In the data rows, zero lies at 7.5, halfway between 7 and 8.
Here are some points:
c(8, 3, 5, 6, 5, 0, 9, 7)
c(13, 12, 12, 12, 9, 13, 15, 12)
c(12, 15, 9, 11, 15, 12, 13, 12)
c(5, 4, 5, 5, 6, 0, 6, 4)
c(8, 12, 12, 11, 15, 15, 9, 10)
c(11, 3, 7, 6, 7, 0, 6, 6)
c(4, 8, 7, 6, 7, 13, 2, 6)
c(11, 7, 9, 8, 4, 6, 7, 8)
c(9, 6, 6, 7, 4, 0, 8, 7)
c(10, 10, 9, 9, 11, 15, 9, 9)
c(9, 7, 9, 9, 5, 6, 12, 9)
c(2, 6, 4, 4, 6, 8, 3, 4)
c(14, 6, 10, 11, 10, 4, 10, 9)
c(7, 8, 5, 6, 9, 9, 8, 7)
c(14, 10, 10, 11, 11, 4, 11, 10)
c(9, 4, 6, 8, 8, 0, 8, 8)
c(6, 5, 8, 5, 2, 3, 6, 6)
c(7, 10, 7, 9, 11, 14, 9, 11)
c(5, 10, 6, 7, 11, 13, 5, 8)
c(6, 4, 4, 5, 4, 8, 6, 6)
c(3, 8, 7, 7, 5, 7, 6, 4)
c(8, 9, 10, 8, 7, 3, 10, 9)
c(7, 10, 8, 8, 10, 10, 9, 10)
c(9, 10, 7, 9, 11, 10, 9, 8)
c(9, 8, 8, 9, 10, 3, 9, 9)
Here are 10 more points, each followed by its number:
c(8, 4, 5, 6, 1, 5, 4, 5) 0
c(8, 6, 7, 6, 2, 6, 5, 5) 1
c(6, 11, 10, 9, 9, 15, 7, 11) 2
c(14, 6, 9, 11, 9, 5, 10, 13) 3
c(10, 7, 8, 9, 7, 1, 8, 8) 4
c(12, 8, 10, 11, 9, 4, 10, 9) 5
c(8, 11, 7, 10, 11, 14, 10, 10) 6
c(6, 12, 10, 9, 6, 14, 7, 7) 7
c(7, 5, 6, 7, 2, 6, 6, 6) 8
c(5, 2, 5, 4, 5, 0, 3, 1) 9
Which of these numbered points is nearest to each point below, ignoring the 3 directions in which the first points spread most? Its number follows each.
c(9, 3, 5, 5, 4, 0, 6, 6) > 8
c(8, 6, 7, 6, 6, 0, 6, 6) > 4
c(9, 4, 7, 7, 8, 0, 6, 6) > 5
c(8, 11, 9, 8, 10, 8, 7, 14) > 2
c(4, 7, 8, 6, 6, 12, 4, 6) > 5
c(11, 6, 11, 8, 11, 3, 11, 11) > 2
c(7, 10, 6, 9, 11, 12, 10, 11) > 6
c(6, 8, 7, 5, 8, 8, 8, 3) > 9
c(3, 7, 6, 4, 8, 7, 6, 3) > 9
c(6, 9, 7, 7, 6, 14, 7, 7) > 8
c(9, 12, 10, 10, 11, 10, 11, 11) > 4
c(10, 6, 7, 8, 5, 8, 6, 7) > 0
c(7, 10, 6, 8, 10, 10, 9, 10) > 6
c(7, 8, 6, 6, 10, 12, 6, 10) > 3
c(10, 7, 9, 8, 4, 7, 6, 6) > 1
c(8, 5, 6, 6, 5, 10, 8, 10) > 3
c(4, 5, 3, 6, 1, 9, 3, 4) > 8
c(5, 7, 5, 5, 7, 8, 6, 3) > 9
c(2, 6, 2, 5, 8, 4, 5, 4) > 6
c(7, 2, 4, 5, 9, 10, 4, 6) > 3
c(12, 9, 9, 11, 10, 2, 11, 9) > 4
c(11, 11, 9, 10, 8, 13, 13, 12) > 6
c(3, 8, 5, 5, 5, 11, 3, 7) > 4
c(10, 6, 9, 9, 8, 2, 7, 12) > 2
c(9, 6, 9, 9, 4, 6, 6, 7) > 5
c(15, 12, 13, 14, 9, 7, 12, 12) > 4
c(7, 11, 8, 8, 10, 15, 8, 8) > 8
c(8, 11, 7, 9, 10, 13, 7, 11) > 8
c(11, 5, 9, 8, 8, 10, 6, 7) > 0
c(9, 4, 8, 8, 4, 8, 9, 9) > 3
c(11, 5, 8, 9, 8, 0, 8, 8) > 5
c(3, 8, 6, 5, 0, 7, 3, 2) > 7
c(12, 6, 9, 8, 10, 4, 9, 12) > 3
c(9, 8, 10, 9, 5, 8, 9, 8) > 5
c(6, 10, 7, 9, 10, 11, 10, 8) > 6
c(5, 9, 9, 7, 5, 14, 5, 6) > 5
c(5, 7, 7, 6, 3, 9, 5, 6) > 4
c(8, 10, 9, 10, 9, 15, 6, 8) > 5
